Each path is a new rotation, seen through one point. The rows after it are directions, each followed by how far the rotation turns it, in deg/step (0 if it stays put).
Each turn is a multiple of 5 degrees from 10 to 175, or 0.
Each row of a path follows its step; steps can be skipped.
Rotation 1:
step 0: [ 12   5 -21  -6  -2  -2 -28  10  -7  11   9  10  24  20   6  -3  -8   6
 -12   0  -5 -24 -15 -20  -8 -17  20  22  22  12  12  17   6  -9  15  -8
 -23  11  -1 -16  -2  -2  -9  -4  -1  12   7  11  -7  25   8  -5 -24]
step 1: [ 17  18 -25 -10   9 -11 -13   0   1   1   8 -11 -12  13  -3  -8  -4  25
  -3  -6 -11  16 -21 -33 -11 -14  14  18  17   3  -6 -11   7   7   9   2
  12  -6  -7  -9   0  -4 -12   7 -11   3   6 -16 -31  20  18 -20 -20]
step 4: [  6  -8   9   1  18 -12 -20   6   4  -3  22  23   4   7   2  -9   4   5
 -14   8  -5   0 -25   3 -13  -6   9  17  -8  31   7  18 -19 -29  -5 -19
  10   7 -21  -6 -13  14 -15  -8   7   8   2  12 -23   5   7 -19 -21]
step 5: [ 24  -8 -10  -9   1  -5 -21   6  15   4  12  12  -1   4 -18 -12   0  17
  -3  -5 -20  -2  -7 -22  -5  -5  -9  24  -7  -7 -17  18 -13  -3   8 -30
   3   7  -3   4  -3   1 -25   7  16   2 -16  -1 -29  16  18  17 -25]
step 8: [ -9  -3  -5 -20  12 -17  -4 -12   9   7   5  12   2  -3  -5   4  -9 -11
   0  -4 -15  12 -34  19  20   3   7  26   3   5 -13  10 -10   7  -3   0
  24 -15 -21 -28 -20   4 -13 -18  12  -9   0  -4 -22  14  24 -14   2]
step 11: [ -2  -5  -9 -28  12  11  -3  12  18   9   2   7  -7   9  -5  15   6   5
   5  -9  -4  15 -23 -36  -1   0  -6   0  11   9  -2   8 -21 -28   7  -1
  20   2  12   2  -9 -14 -12   5 -20  12 -13  12 -13  25  32 -15  -5]
step 13: [  2  -2 -18 -16 -19   1 -13 -21   2   7   4  24  23  11   2  12   1 -12
   5  -9 -14 -17 -22   3  -2   2   8  26  23  18   3  -8   6 -21  -4   8
 -12  25 -12  -9   0   6 -21 -29   3  -7  13   5  -9  12  12 -18   7]
step 14: [ 25  12  -2   0   5 -21 -17   6   0   1   5  34   4  20  -1  -4 -16  -8
  -8  -5 -21  10  -2 -24   3   9   7  28  22  14   3  -7   0  -8   0 -16
  12  14 -17 -17  -7   0 -14   7  -4   0  13 -22 -15   8  10 -25   8]
step 15: [ 13   1  -3  11 -19   1  -7   0 -11   8  -8   0  -6  -2   3 -14   6  -9
   9 -10 -10  11 -21 -33   8  10  10  20   8  -7   5  16 -12  -8 -18 -20
  20   9 -12 -12 -12 -16 -21  11  -1  19  11  -4 -13  11  42   3 -10]
[-3  1 -2 -7  5  6 -1  3 -6  3 -3  2  5  3 -5 -2 -1  2  4  1  6 -2  2  4
 -2  3  3 -2 -1  2  1  0 -2 -1  1  8 -1 -8  1 -1  9 -4  0  3  0  0  2 -5
  0 10  1 -4 -3]
35
[ 0  4  4  6  1 -3 -1  3 -6 -3  1  1  8  6  4  3 -6 -1  2 -5  3  6 -2 -3
  0  0 -3 -2  1  3 -1  5 -4 -3  5 -4 -3 -7  2 -7 -3 -5  3 -2 -2  7 -5  4
  3 -2 -1 -4  2]
100
[-2  0 -1  2  7 -1  6  1 -4 -1 11 -1  3  1  2  0 -4  0  0 10  0  0  1 -3
 -1 -1  2  2  2  3  5 -5 -2  0  6  0  5  3 -2  6 -3  7  0  1 -7 -2 -4 -1
 -4  5  0 -5  6]
110
[-7 -2 -3  6  4 -2 -5  0 -3  3  1  7  5 -6 -3  1  0  1 -7 -2  0  5 -7  3
  1 -1  0 -2  7  2 -2  2 -8  0  3  4 -4  0 -4  6 -1  3  0 -4  1 -7  4 -1
  4 -3 -1  7 -1]
80
[-2  2 -5 -2 -4 -3  4 -5 -1  2  3  1  1  1  0 -2  0 -5  3  1 -1 -1  7  4
  1 -3 -1  6  3 -6  4  3 -3  0  4  2 -3 -5 -1 -2  2  2 -7 -6 -1  8 -4  4
 -1  5  3 13  1]
140
[ -2  -3   3  -3   6   3   0   0  -5   3   4   0 -10   3  -1  -2   5   0
   4   2  -4   4  -1  -1  -2   3   1  -4  -8   2   4   1  -4  -6   6   2
   0   1  -2  -1  -1  -3  -9   1   3  -1  -2   5   6  -8  -3   2  -1]
55
[ 2  4 -1 -4 -3  3  1  0  3  6  2 -5 -1 -3 -8  0 -2 -1 -2  2  5 -2 -7 -7
 -4 -2 -8 -5  1  1  4 -5  4  6  1  3 -7 -8  0  3 -7 -2 -4  0 -3  1 -1  3
 -2 -4  1 -1 -1]
70
Rotation 2:
step 0: [  0   0  13 -15  12   4  -4  -3  10  10 -16  10  12  18 -20  -6 -28 -42
  24  -1 -11  -3  -1   4  -3  17   2  19  13 -12   5   3   8   9   2  -6
  -9   7   3  -8   1  11 -18   0  12   6 -32 -14  12   4  -5  -7 -22]
step 1: [-10 -24   0 -15  -5  -7   5 -23   3  -5   9 -14   2  11 -21 -28 -23   4
  -5   4 -20   3  14   4   2   0  14  25  -5  -7  -8  -2  -1  -1   2  10
  28   3   2  -9  -1  -6 -10  -5  -4  12   5 -13  -5  46 -11  -2  14]
step 2: [ 24  25   9  15  16  -7  -5  -2  -4  17   4   5  21  24  -8  16 -31 -25
   9  -8 -10   6  -8   2   3 -20  13  19  -8 -12  15  -1 -11  18  -9  19
  27  -3  -3 -13   4  -5  -8  -6  22  -8  -1 -10   4   5   0  -1   6]
step 5: [ 21 -12  26  -4 -23   3 -10  10   5   8 -28   7   3  24 -16  10 -23 -30
   0  -6  -6  16  16   9  -2   4  -4  18 -11 -11 -17  14   0   4 -12   1
 -10   3   7 -14  13 -10   2   3  21 -11 -13 -10  15 -17   8  10  12]
step 7: [  6  -4   5  10   3   4 -19  -4 -13  15  15  -5  16  27 -21  -5 -42 -18
   8  -4  -7  24  14 -10  -3 -23   3  11   3  16  -3   8  -2 -13  -4 -11
  16   7  -2   4  -6 -14  -6  15   0 -15   0 -16  -7  -8  16 -12  23]
step 8: [ 13 -17  17   3 -11 -10   8  -8  11   1  15  -9  31   4 -13  15 -10 -16
   1 -10 -13  -4  11   7  10  -2  10  20 -13 -16 -12  -3   4  -2 -15  11
 -21  -1  13  10  -1   7 -20  30  32  18 -20   7 -11   6   4  -4  -7]
step 9: [ -1 -24  11   1  19 -17 -21  -4  11   2  11  -8   7  26  -2 -19 -25 -11
  -5   5   5   4 -20 -10  16  -3  -6  19  18 -10   7 -14   6 -11 -11   8
   3  30 -27  -1   2 -13  -1  16 -14   3 -13  -1 -10  13 -10 -15   9]
step 11: [ 15   4   4  11  -2   6   8   3  19  -7  -5  -8  -1   9  19  -9 -22 -19
  11   6 -10  15 -17  11   3  -1 -11  15  -6 -10  -5  -6   4  -9 -13  18
  -3  46   3   1  -7  -2  -4   6  36  19 -13  11  14  20 -16  -9   1]
step 13: [  7   2   0  23  -5 -11   7 -24  -7   8 -15  13  11  14  -1  -2 -29 -26
  15 -11 -15  14  15   7  15   3  -8   8 -18  -7   0   6   6  -6   1  14
 -17   8  13  12  -6  28 -12  23  16   7   8 -28  12   4  -6  -4 -11]
[ -5   4  -2   1   0  -1   0  -1   0  -2   2  -1  -4   2  -2  10  -1   4
  -6   0  -2   1  -7  -1   3   5   0   1   3   1   0  -6  -1   5  -4   5
   5   3  -5 -11   1  -2  -6   0   6   1   2   2  -1   7  -2  -2  -4]
45
[  9  -3   2   4  -2  -1   0   0  -4  -8   0   1 -11  -2   2   0   1   2
   7  -4   5   2  -3  -2   2  -2  -4  -2   1  -1  -1   3   2  -1  -6   6
  -3   1   0  -6   0  -5   1  -8   0   3  -5   1  -1  -3  -4   3   1]
55
[-2 -4  3  0  1  2  4  1 -1 10 -4 -9 -4  3  2 -1  1 -4 -3 -1  0  3  1 -5
  3 -3 -1  2  7  0 -8  5 -3 -3  3 -5  2  1 -1 -6 -3  1 -6 -3 -2 -5  0  6
 -1 -4 -1  6  0]
160
[ 1  3  0  3  6 -2  3 -4  8  2 -1 -6  0  0  5 -1  3 -1  3  2 -3  8 -8  1
  4  0  0 -3  4  2  3  3  0 -1  1 11 -2  0  4  6  0  2  1  0  1 -3  4 -6
 -8  3 -1  5  0]
155
[  0  -7  -9   0  -4   0  -4   3   5 -10   0   2  -1   2   5  -2   4   1
  -2   2  -5  -1  -2  -3   0  -6   0   2   7  -9  -4   4  -4   3   3  -3
   5   2   1   3   0   1  -1  -2   1   0  -1  -4  -4  -1  -1  -8  -2]
135
Rotation 3:
step 0: [ 14  -2  -8  19   2   3 -11   3   5   8  -8 -13  -4  -7  19 -10 -22   6
  10   4 -25  12  -4   8  16   5   7 -20  12  18 -24  13  -1  11   5  18
   8 -16  -7 -22   3  -9 -22  -1 -13  -1 -18   3 -31  -9 -12   3   2]
step 3: [ 16 -12 -10  10  -1  19   1   1 -17  10  11   4 -15  -9 -13  -1   9  -9
  10  -3  10  36  15   1 -28  -4 -11 -22   2  15 -20   1   8   1  -3   8
 -28 -18  -7  27  -7  -3   9 -10  -3  -7  -9  -3   6 -18  16   1  -3]
step 4: [  2  26  -3  13 -10  12  -6   3  16  20  -6 -19   7  -3  28  -1  -1  -8
  19 -15 -15  10   1   2 -15   3  -1 -22   0  20 -34 -15  -8   2   0   4
   6  -7  19  15  11  -7  -8   0   4 -17  -1  -7 -15  -4 -21   3  12]
step 6: [  0   5  12  16  -4   5 -18   0   4 -20 -35   6   3  -1  18  -5  -9  -2
   8 -16  -5  19  12  -4   6   7   7   5  -7  12 -36  -8  -7  -2  -1 -11
  23  -9 -23   9  18  -7  26  11  -2   1  -6  14  13   0   1   2  20]
step 7: [ 13  -4   9  23   1  14 -11 -12 -18 -11   6   5  -2  -4 -17 -19   5   9
  16   3   3  14  12  -5  11  23 -11 -34   1   3 -17  19 -13  -1 -21  10
  -6  -3 -11  -5  -2 -11  11 -14   5 -25 -22   3   3   1  15 -16  -2]
step 8: [ -8 -12   5   9 -10  18  -8  23  -2   9 -31   1  -2 -16   2   3  -1  -4
  19   2 -18   6   6  -4   9  14   2 -19   4   8 -23 -20  -6  -7  -1 -27
   3  -2  -3 -14  12   6 -15   3  -7 -27 -16 -17 -24  -7 -10  13   0]
step 11: [ 26  -1  -1  32  -4   6  -3 -12 -10   2   4 -26   8   5 -18  -2 -15   5
   2 -14 -19  10   9 -18  -9   2  -4 -11   0  18 -11   5  -3  34  -9  18
 -22 -10  -1   4   8  -7   8  -7 -22  -5  -9  -7 -11  -6   9 -18  -7]
step 13: [ 11  17  -5   1  -8  20  -1  14  11   6 -14  -8  -6   5  12 -18  16 -12
  15 -25  -2  22  10   0 -21   5  12  -7 -21  27 -10  17  -5   7  -9  22
  11  19   0  -4  -6  -7   2   4 -30  -4  -1  -6  10   4  10 -13  -8]
step 14: [ 24 -16   3   7   4   0 -20 -11   3  -1 -31  -2   5 -26  23   0   3  -5
   6  -4  19  12  27  26  -3  -2  -1 -27 -10  16 -22   8   2  -5  16   1
  -8  -7 -13  18   1  -4   3   2   8   3  -7  13   4   5   0   5  -3]
[ 2 -7 -2 -4  6  1  5 -4  1  5  0 -5 -4 -4  5 -1  1  0  8  1 -2 -1 -4  2
 -3 -7 -1  1  5  2  0  6  2  0  8  3  5 -4  5  0  1 -6 -1  4 -1  3  0  4
  5 -2  2 -4 -4]
25
[-4  3  1  4  8  4  4  3 -1 -6 -7  3  1 -4 -3 -5 -1 -5  4  3 -1 -3  1 -2
 -2 -5  0 -5 -4  3  8  8 -2  3 -4 -1  4 -4 -3 -6 -1  4  2  0  0 -2  5 -2
  1 -2  3 -1  5]
65
[ 0  5 -3  4  2  3 -3  6  0  8 -6 -3 -5  6 -1  1 -4 -4 -1 -7 -5 -7 -1  7
  5  1  5  3 -1 -1  0 -3 -4  0  5 -4  8 -4 -1  2 -2 -3  2 -2  5  0  1  2
 -3 -3  0 -2  1]
170
[ 0  4  6 -3 -4  1  2  3  0  4 -2  2 10  4 -3 -3  0 -1 -5 -4  1 -2 -3  2
 -7 -7 -5 -3  3  3  2  0  4 -5  2  2 -1 -2 -1  2  3 -9  1 -1 -4  5 -3 -2
 -9 -1  7  1  1]
40
[ 4  0  2 -2 -2  1  2  5 -6 -4  0  1  1  2  4 -1  0 -2  2 -7 10 -4  1 -3
  5  4  2 -1 -5  1 -2  5  1  0 -5  2  3 -6 10  3  4 -1  1  6  1  0  3  7
 -3 -1  1  6 -5]
45
[ 6 -2 -2 -1 -3  2 -7  2  1 -3 -7 -2  0 -6 -4  3 -1  0  5 -2  1 -9  0  1
  1 -9 -2  2 -5 -7  4  0 -3  4  1  0 -3  5  3  2  2 -1 -2 -4 -8 -5 -6 -3
  0  1 -2  2 -5]
125
